[206 130  69  77 209] = z_98
[126 104 163 162 124] = z_154
[107 103 189 186 105] = z_56
[144 111 143 142 143] = z_410
[156 115 128 138 159] = z_180
[147 105 135 139 148] = z_597
[125 101 164 155 121] = z_470
[171 116 109 108 171] = z_602
[103 106 186 107 189] = z_480
[121 155 124 101 164] = z_344
[182 126 100 102 183] = z_245
[143 110 144 142 143] = z_669
perm: [186 105 107 103 189]  z_56
perm: [116 109 108 171 171]  z_602
perm: [121 125 101 164 155]  z_470
perm: [110 142 143 143 144]  z_669
perm: [189 103 106 186 107]  z_480
perm: [143 142 143 111 144]  z_410

[188 172 183  74  98] = z_470
[ 76 163 173  78  67] = z_56
[183 101 184 187  59] = z_410
[138  83 185 181  61] = z_245
[ 52 164  81  84 163] = z_344
[175  80 178 169  88] = z_602
[ 67 165  76 173  78] = z_98
[101 181 187  71  98] = z_669
[ 67 164  76  78 173] = z_180
[ 98 172 188 184  74] = z_154
[ 67 166 106  77 182] = z_597
[ 67 166  84  88 177] = z_480
perm: [173  67 164  76  78]  z_180
perm: [ 52  81  84 163 164]  z_344
perm: [ 74  98 172 188 184]  z_154
perm: [ 76 165  67 173  78]  z_98
perm: [ 74  98 172 183 188]  z_470
perm: [ 78  67  76 164 173]  z_180

[109  93  50  84 128] : z_180
[ 93 128  85 109  50] : z_602
[111  64 212 176 156] : z_98
[109 127  84  93  50] : z_410
[ 84 127  50 108  93] : z_344
perm: [ 50 109  85 128  93]  z_602
perm: [ 93 108  50 127  84]  z_344
perm: [ 50  93 128  85 109]  z_602
perm: [ 84 109  50 128  93]  z_180
perm: [ 84  93  50 109 127]  z_410
perm: [128 109  93  50  84]  z_180

[119 130 137  65] -> z_180
[130  64 119 137] -> z_410
[137 119 131  65] -> z_602
perm: [ 65 119 130 137]  z_180
perm: [ 65 137 130 119]  z_180
perm: [119 137 130  64]  z_410
perm: [119 137  65 130]  z_180
perm: [ 64 119 130 137]  z_410
perm: [119  65 130 137]  z_180
perm: [131 137 119  65]  z_602

[ 75 183 170  74] = z_410
[ 79 183 160  80] = z_98
[ 80  79 184 159] = z_470
[ 79  72  80 171] = z_669
[ 81 168 170  79] = z_480
[159  79  80 183] = z_245
[182  88  84 179] = z_180
[ 81 145  74 182] = z_344
[ 80 168 170  81] = z_597
[ 75 183  74  74] = z_602
[ 77 150 166 104] = z_154
[145  81  73 182] = z_56
perm: [160  80  79 183]  z_98
perm: [ 79 183  80 159]  z_245
perm: [182 145  73  81]  z_56
perm: [ 80  81 168 170]  z_597
perm: [183  80  79 159]  z_245
perm: [ 80 183 159  79]  z_245

[157 128 117 140 146]  z_154
[139 146 128 157 116]  z_470
[ 82  89  93 209 207]  z_245
[146 157 116 128 140]  z_56
perm: [116 128 139 146 157]  z_470
perm: [140 128 116 157 146]  z_56
perm: [116 140 128 157 146]  z_56
perm: [128 140 146 157 116]  z_56

[122 128 128 131 127 125 135 129 125 128 129 129 134 130 128 127]  z_344
[125 125 131 127 127 130 122 134 129 129 128 128 134 129 128 128]  z_480
[126 124 126 124 124 128 123 123 120 125 119 128 124 134 128 135]  z_602
[119 126 125 134 124 124 128 125 120 124 123 128 128 135 123 124]  z_98
[188 177 197  62 192 193 126 186 200 201 191  68 195  78 192 200]  z_245
[133 133 137 129 136 137 124 134 135 136 134 119 138 122 137 136]  z_470
[124 123 119 124 124 134 124 124 128 128 125 128 126 123 135 120]  z_180
perm: [124 123 135 128 128 123 124 120 125 128 124 124 134 125 126 119]  z_98
perm: [134 120 124 124 124 124 123 125 123 128 119 135 126 126 128 128]  z_602
perm: [129 127 128 125 129 128 128 125 134 122 134 131 128 127 129 130]  z_480
perm: [127 128 130 134 129 129 128 125 129 135 125 127 131 128 128 122]  z_344
perm: [134 128 128 125 124 135 124 123 120 125 126 123 124 124 119 128]  z_98

[167 136 141  87  87] : z_344
[136 167 141  86  87] : z_180
[125 110 151 171 150] : z_154
[ 87  86 136 141 167] : z_56
perm: [150 125 171 151 110]  z_154
perm: [151 110 150 171 125]  z_154
perm: [151 171 150 110 125]  z_154
perm: [136  87  87 141 167]  z_344
perm: [141  87  87 167 136]  z_344

[ 92 114 120  54 150 155 119 128  90  51] -> z_480
[120 120  54  51 128 114  92 155  90 150] -> z_98
[120 120  54  51 128 114  92 155  98 146] -> z_245
[119 127  90  92 120 150 114 155  51  54] -> z_180
perm: [150  90 155  92 114 128  51  54 120 120]  z_98
perm: [114 120  92 128 150 119  54  51 155  90]  z_480

[134 110 127 126 111 122 112  94 126 144 124 145 143  87 108  78  96 117
 100  98 129 137 143] : z_602
[152  97 138 143 121 116 143 156  88  71 134 193 147 118 173 120 168 148
 121 148 148 162 115] : z_245
[124 108 132 147 125 134 119 139 168 118  94 135 108  79 119 109 132 111
  97 107 145 102 135] : z_344
[108 144 142 134 133 123 130 113  89 154 170 112 150 163 136 127 127 127
 156 149  94 139 149] : z_480
[107 108 147 119  97 135 168  79 145 135  94 125 111 109 125 132 134 119
 132 108 139 118 102] : z_154
[113 142 140 139 138 127 136 135 106 136 148 110 136 161 140 144 147 131
 157 153 108 131 139] : z_180
[156 118 121 138 121 115 147 148  88  97  71 116 149 148 134 143 193 162
 173 152 143 168 120] : z_470
[139 127 131 113 140 147 161 135 131 153 144 138 140 136 109 110 136 148
 157 106 142 136 139] : z_669
perm: [115 162 148 148 121 148 168 120 173 118 147 193 134  71  88 156 143 116
 121 143 138  97 152]  z_245
perm: [102 107 108 147 119  97 135 168  79 145 135  94 125 111 109 125 132 134
 119 132 108 139 118]  z_154
perm: [135 102 145 107  97 111 132 109 119  79 108 135  94 118 168 139 119 134
 125 147 132 108 124]  z_344
perm: [ 71  88  97 115 116 118 120 121 121 134 138 143 143 147 148 148 149 152
 156 162 168 173 193]  z_470
perm: [139 127 108 110 136 136 140 131 106 161 138 139 144 140 148 135 147 136
 157 153 142 113 131]  z_180

[139 123 127 122 136 116 134 140 145 130 124 140 137 126 109 152] = z_669
[127 116 118 118 114 137 139 123 151 137 144 105 133 134 118 142] = z_154
[126 134 130 139 136 146 118 135 138 121 128 126 118 149 127 146] = z_98
[128 111 124 114 119 118 143 131 144 145 144 110 135 144 130 139] = z_344
[120 118 150 127 137 115 132 128 111 147 132 113 122 134 131 106] = z_480
[127 116 118 118 114 137 139 123 151 137 137 129 133 152 140 139] = z_602
[121 134 141 134 113 114 138 133 145 124 143 141 130 123 133 147] = z_597
[120 115 139 116 126 121 137 122 128 148 139 108 130 127 127 119] = z_180
[132 123 103 127 119 147 136 134 162 118 136 123 128 153 123 162] = z_245
[133 134 133 141 123 145 114 134 141 131 138 113 124 147 121 143] = z_470
[126 136 124 134 145 130 123 139 127 110 116 152 122 140 140 137] = z_410
perm: [143 121 147 124 113 138 131 141 134 114 145 123 141 133 134 133]  z_470
perm: [143 133 134 133 141 123 145 114 134 141 131 138 113 124 147 121]  z_470
perm: [114 116 118 118 123 127 129 133 137 137 137 139 139 140 151 152]  z_602
perm: [145 127 110 140 130 124 136 122 139 152 126 134 140 116 123 137]  z_410

[102  84 119 135 112 105 124 114 105]  z_602
[159 142 111 116 119 129 122 145 142]  z_98
[109 141  98 120 145  61 127 129  97]  z_245
[159 142 111 116 119 129 122 145 140]  z_56
[109 150  98 120 145  61 127 129  97]  z_410
[150 160 121 100 126 143 136  88 106]  z_669
[116 133 124 139 151 101 114 162 138]  z_480
[ 90  85 109 121 121 102 121 123 113]  z_180
[ 90  85 109 121 121 102 121 115 122]  z_154
[127 135 126 103 130 158 131 104 128]  z_597
[150 129 120 127  98  98 145 109  61]  z_470
perm: [ 98 109  61 120 145 150 129  97 127]  z_410
perm: [102 121 115 122  90  85 109 121 121]  z_154

[147 147 110  82 109 101 183 147 134  55  99 128 125 154 140 130 107 176
 146 139 111 135 138 137 146 152  84 167 149 117 105 138  94  95 122 199]  z_602
[147 147 110  82 109 101 183 147 134  55  99 128 125 154 105 177 107 176
 146 139 111 135 138 137 146 152  84 167 149 117 105 138  94  95 122 199]  z_154
[146 167 199 128  84 105 122  99 147  95 147 176 117 154 110 183 111  94
 147  55 101 105 125 107 138 177  82 152 135 149 147 134 139 138 137 109]  z_470
perm: [ 55  82  84  94  95  99 101 105 105 107 109 110 111 117 122 125 128 134
 135 137 138 138 139 146 146 147 147 147 149 152 154 167 176 177 183 199]  z_154
perm: [ 84 147 154 110 138 176 183 137 147 139 122  95 199 147 109 107 167 105
  94 128 138 152 147 125  82 146 105 101  55 177 134  99 117 149 111 135]  z_470

[166 113 127 110 123 158  90 123 178 137 128 183 107 162 136 136 123 145
 158 146 137 152] = z_344
[128 113 136 107 178 127 123 183 162 166 123 137 146 110 158 137 145 138
 158 123 152  90] = z_410
[110 136 123 128 158 137 162 183 145  90 123 158 166 178 113 127 123 137
 152 137 146 107] = z_470
[123 183 123 178 158 138 158 127 166 123 110 137 128 152 107 145 137 136
 113 162 145  90] = z_154
[158 157 123 137 113 137 178 159 152 146 115 115 167 146  98 105 126 127
  83 119  83 152] = z_669
perm: [115 115 167 146  98 105 126 127  83 119  83 152 158 157 123 137 113 137
 178 159 152 146]  z_669
perm: [123 145 158 146 137 152 166 113 127 110 123 158  90 123 178 137 128 183
 107 162 136 136]  z_344
perm: [107 146 137 152 137 123 127 113 178 166 158 123  90 145 183 162 137 158
 128 123 136 110]  z_470
perm: [ 90 145 162 113 136 137 145 107 152 128 137 110 123 166 127 158 138 158
 178 123 183 123]  z_154
perm: [166 123 137 146 110 158 137 145 138 158 123 152  90 128 113 136 107 178
 127 123 183 162]  z_410

[119 131 148 119 131 129 116 138 104 132 138 119 142 120 150 158 129 113
 124 127 137 133 118 126 130 132 129 132 130 131 144 132 120 130 130 128
 146 133 153 128 122 128 134 126 147 148 125 133 115 121 135 128 126 143] -> z_470
[132 141 127 136 132 138 120 126 133 139 125 118 122 142 135 137 116 143
 119 144 127 136 141 109 131 137 103 137 160 115 140 113 136 132 114 130
 136 116 139 142 118 132 147 150 139 132 151 120 127 133 115 143 140 128] -> z_669
[127 133 122 129 124 127 132 133 116 142 139 137 139 136 147 131 122 116
 135 115 133 141 129 139 136 118 114 135 118 146 124 120 136 112 124 118
 139 121 124 120 128 128 114 153 135 123 114 111 114 135 164 110 124 138] -> z_245
[112 144 100 114 101 140 124 143 113 110 122 134 136 101 141 132 120 109
 114 126 158 122 101 122 136 107 130 137  79 125 119 128 121 125 118 114
 111 128 139 170 129 127 132 116 145 105 167 111  92 110 131 137 131 144] -> z_344
[132 144 123 145 129 138 103 117 109 133 141 121 139 132 129 121 103 107
 127 144 137 152 117 123 134 127 136 134 136 119 124 101 104 137 135 130
 133 150 137 139 140 116 138 135 113 107 131 121 117 129 134 111 150 119] -> z_410
[131 146 144 112 119 152 107 143 118 158 172 128 115 123 114 153 140 111
 101 144 125 119 130 107 157  96 132 124 124 114 143  59  93 120 138 122
  92 141  78  95 160 132  96  81 146 101 150 172 151  78 127 101  99 115] -> z_56
[143 120 142 160 136 139 125 115 132 136 151 122 127 137 136 135 118 115
 130 137 136 127 138 143 116 131 150 141 144 146 140 116 128 126 132 139
 142 133 132 132 133 140 118 103 132 109 119 141 139 113 127 114 137 120] -> z_480
[127 133 122 129 124 127 132 133 116 142 139 137 139 136 147 131 122 116
 135 115 133 141 129 139 136 118 114 135 118 146 124 134 103 128 123 131
 168 115 123 105 119 106 128 133 100 148 124 146 123 125 120 120  91 104] -> z_98
[141 124 138 126 129 134 133 135 127 137 118 144 127 139 126 134 137 141
 118 123 136 141 117 123 129 135 133 124 151  94 133 133 141 133 131 118
 131 145 137 124 129 143 121 157 131 133 119 127 120 118 112 130 127 127] -> z_597
[123 145 120 125 145 122 115 109 130 129 123 128 131 133 126 121 115 131
 135 124 114 116 116 133 124 133 138 135 125 126 135 134 132 129 133 124
 117 141 138 113 130 134 133 111 123 123 133 123 138 140 128 134 117 132] -> z_154
[127 133 122 129 124 119 124 133 116 142 139 137 139 136 147 131 122 116
 135 115 133 141 129 139 129 118 114 147 118 146 124 120 115 112 124 118
 114 121 124 120 128 128 114 153 135 123 114 111 114 135 164 110 124 138] -> z_602
perm: [138 124 110 164 135 114 111 114 123 135 153 114 128 128 120 124 121 139
 118 124 112 136 120 124 146 118 135 114 118 136 139 129 141 133 115 135
 116 122 131 147 136 139 137 139 142 116 133 132 127 124 129 122 133 127]  z_245
perm: [120 137 114 127 113 139 141 119 109 132 103 118 140 133 132 132 133 142
 139 132 126 128 116 140 146 144 141 150 131 116 143 138 127 136 137 130
 115 118 135 136 137 127 122 151 136 132 115 125 139 136 160 142 120 143]  z_480

[193  76 141 192] : z_669
[158  89 109 189] : z_597
[189  57 145  48] : z_602
[189  57  44 123] : z_56
[ 48  70  60 159] : z_480
[ 48  58 189 145] : z_98
perm: [ 57  44 123 189]  z_56
perm: [ 44 123  57 189]  z_56
perm: [ 57 145 189  48]  z_602
perm: [123  44  57 189]  z_56

[139 180  86  97  68 101 124 147 161 118 106] : z_245
[108  76  86 160 144  90 106 160  94 132 171] : z_597
[126 128 146 184  84 148 124 123 189 175 108] : z_470
[ 97 118 139 106 124 162 180  68  86 147 101] : z_480
[114 124 119  71 162 128 158 102  57  99 131] : z_56
[152 136 128 175 108 112  84 173 194 138 138] : z_669
[136 175 139 152 108  84 138 128 173 112 194] : z_154
perm: [101 147  86  68 180 162 124 106 139 118  97]  z_480
perm: [ 76 160  90 108 106 144 132  86 160  94 171]  z_597
perm: [194 112 173 128 138  84 108 152 139 175 136]  z_154
perm: [173 194 138 138 152 136 128 175 108 112  84]  z_669
perm: [189 175 108 126 128 146 184  84 148 124 123]  z_470

[173  90  80 179] -> z_410
[173  89 180  82] -> z_344
[ 89  82 173 180] -> z_470
[ 89 179 173  82] -> z_245
perm: [179  80  90 173]  z_410
perm: [ 82  89 173 179]  z_245
perm: [173  89  82 179]  z_245
perm: [173 179  82  89]  z_245
perm: [179  82 173  89]  z_245
perm: [ 80  90 173 179]  z_410
perm: [ 82  89 179 173]  z_245

[160 151 206 147  86 101  52 159 159 158 203 151 132]  z_56
[147 101 159 206 203 152 160  52 132  86 159 158 151]  z_245
[135 138 116  88  69 147 138 170 158  64  89 133 160]  z_344
perm: [132 160 151 206 147  86 101  52 159 159 158 203 151]  z_56
perm: [151 158 159  86 132  52 160 152 203 206 159 101 147]  z_245
perm: [ 89 160 116  88  69 138 170  64 133 147 158 135 138]  z_344
perm: [132 151 203 158 159 159  52 101  86 147 206 151 160]  z_56

[209 156 152 106 151  91]  z_597
[108 133 124 101 185  81]  z_602
[209 151 172 156  92 106]  z_98
[185 123 108 134  81 101]  z_480
[ 81 108 123 133 185 101]  z_669
perm: [124 185 133 101 108  81]  z_602
perm: [ 81 101 108 123 134 185]  z_480
perm: [133 185 101  81 108 123]  z_669
perm: [185  81 123 101 133 108]  z_669
perm: [101  81 108 123 133 185]  z_669

[141 135 130 125 142 153 142 120 154 109 167 116 115  96 101 133 124  78
  70 122]  z_597
[138 113 142 114 107 106 105 116 148 159 120 118 121 144 138 135  74 105
 119  73]  z_245
[115 134  93  67 140  89 124 142 119 125 120 129 116 183 128 123 134 125
  86 185]  z_602
[120 132 127 152 112 140 164 149  96 118 120 120 136 111 120 114 108 150
 198  88]  z_98
[139 142 142 101 155 123 131 121 120 102 201 127 112 106 124  82 126 104
 163 124]  z_344
[129 135 103 133 139 122 112 132 118 105 105 183 131 116 115 126 109  64
 117 138]  z_56
[126 130 114 119 104  70 118  74 162 102 139 123 131 130 144 119 118 165
 141 105]  z_470
[138 113 142 101 107 106 122 116 148 159 120 118 121 144 138 135  74 105
 119  73]  z_410
[136 118 152 105 145 176 138 180 108 123 136  72 138 106 132 130  99 165
 157  71]  z_480
[123 137 129 142 170 133 142  99 154 135 156 171 141  86 143 125 166 131
 135 141]  z_180
[112 126 142 142 102 201 104 128 163 155 124 124 121 106 120 123 101  82
 139 131]  z_154
[111 114 136 132  83 165 124  84  98 135 115  53 127 126 133 125 116 116
 167 135]  z_669
perm: [ 86  99 123 125 129 131 133 135 135 137 141 141 142 142 143 154 156 166
 170 171]  z_180
perm: [142 112 106 163 201 126 155 101  82 102 121 142 124 128 131 124 139 123
 120 104]  z_154

[109 178 161 191  63  67 111 144  61 183 195 192  51 150  82 205 115 170
 194 203 178 146 203 152  83 153  69 149 194  65 182  81  61 205 111  75
 110 126] -> z_245
[ 76 154 115 159 108 140 199 183 162 204 159  74 151 159  89 151 158 121
 184  68  69 178 107 108 196  51 120 194  95  80 158  61 187 135 101 108
 182 146] -> z_597
[ 76 154 115 159 108 140 199 183 162 204 159  74 151 159  89 151 158 121
 184  68  69 178 107 108 196  51 120 194  95  80 158  61 187 135 101  88
 182 146] -> z_344
[ 61 161 110 152  67 150 203 203 178 182  75  61 194 126 178 194  63 111
 192 146 170  81  83  51 144 205 115 111  65 153 183 194 149 205 109  69
  82 191] -> z_602
perm: [ 51  61  61  63  65  67  69  75  81  82  83 109 110 111 111 115 126 144
 146 149 150 152 153 161 170 178 178 182 183 191 192 194 194 194 203 203
 205 205]  z_602
perm: [191  82  69 109 205 149 194 183 153  65 111 115 205 144  51  83  81 170
 146 192 111  63 194 178 126 194  61  75 182 178 203 203 150  67 152 110
 161  61]  z_602
perm: [187  95 184 108 146  74 159  68 140 158 120 135 162  69  51 199 121 204
 178 115 154 158 182 151 101  80  89 159 196  61 183 194  76 159 108  88
 151 107]  z_344
perm: [192  83  82 205 111 205 170  63 126 146  69 183 178 144 153 109 178 110
 203 203 149  61  81 161  61 152  67 111 182 191 194  65  75  51 195 194
 115 150]  z_245

[126 124 127 128 128 129 128 127 127 129 127 127 127 128 127 127 129 128
 125 130 127 129 127 130 126 132 127 127 124 126 126 127  77 131 130 125
 160 129 129 128 128] -> z_597
[129 128 128  77 128 128 124 127 127 127 127 129 128 128 131 127 126 127
 126 126 127 132 127 127 130 129 127 128 130 129 160 128 124 125 125 127
 129 126 127 126 130] -> z_470
[124 128 128 128 125 127 129 127 127 128 126 127 160 125 130 129 129 127
 130 126  77 129 124 127 127 128 130 126 132 129 131 127 127 129 127 126
 128 127 128 127 126] -> z_245
perm: [126 130 127 126 125 127 125 130 126 160 126 126 127 128 129 127 124 129
 128 127 130 127 127 128  77 128 128 131 127 124 128 128 129 128 127 129
 129 127 127 127 132]  z_470
perm: [128 124 125 125 127 129 126 127 126 130 129 128 128  77 128 128 124 127
 127 127 127 129 128 128 131 127 126 127 126 126 127 132 127 127 130 129
 127 128 130 129 160]  z_470
perm: [127 126 124 128 128 128 125 127 129 127 127 128 126 127 160 125 130 129
 129 127 130 126  77 129 124 127 127 128 130 126 132 129 131 127 127 129
 127 126 128 127 128]  z_245
perm: [125 125 127 127 129 124 130 127 129 129 128 126 130  77 128 127 129 128
 127 129 126 127 128 128 127 127 130 132 127 126 127 124 127 160 128 126
 128 131 126 127 129]  z_245
perm: [128 126 124 127 128 128 129 128 127 127 129 127 127 127 128 127 127 129
 128 125 130 127 129 127 130 126 132 127 127 124 126 126 127  77 131 130
 125 160 129 129 128]  z_597
perm: [127 128 126 127 160 125 130 129 129 127 130 126  77 129 124 127 127 128
 130 126 132 129 131 127 127 129 127 126 128 127 128 127 126 124 128 128
 128 125 127 129 127]  z_245
perm: [ 77 124 124 125 125 126 126 126 126 126 127 127 127 127 127 127 127 127
 127 127 127 127 128 128 128 128 128 128 128 129 129 129 129 129 129 130
 130 130 131 132 160]  z_245

[133 122 127 124 127 162 146 118 137 134 147 118 129 127 114 114 135 117
 143  94 138  84 134 145 111 105 127 153 126] -> z_180
[133 114 127 124 138 169 146 118 137 129 142 112 129 125 114 114 135 117
 169 102 138  64 141 145 127 108 127 176 126] -> z_669
[137 118 129 114 127 114 124 141 145 138 133  64 127 138 135 117 176 112
 125 127 142 169 114 101 146 129 169 126 108] -> z_245
[133 124 127 124 135  76 146 128 143 129 122 101 129 127 114 114  99 117
 104 127 138 126 133 145 127 116 113 130 126] -> z_480
[133 124  94 148 153 125 146 118 137 129  92 109 129 148 114 152 135 119
 104 141 115 147 134 145 127 119 130 130 112] -> z_56
perm: [112 133 124  94 148 153 125 146 118 137 129  92 109 129 148 114 152 135
 119 104 141 115 147 134 145 127 119 130 130]  z_56
perm: [ 64 102 108 112 114 114 114 117 118 124 125 126 127 127 127 129 129 133
 135 137 138 138 141 142 145 146 169 169 176]  z_669
perm: [116 113 130 126 133 124 127 124 135  76 146 128 143 129 122 101 129 127
 114 114  99 117 104 127 138 126 133 145 127]  z_480
perm: [152 135 119 104 141 115 147 134 145 127 119 130 130 112 133 124  94 148
 153 125 146 118 137 129  92 109 129 148 114]  z_56

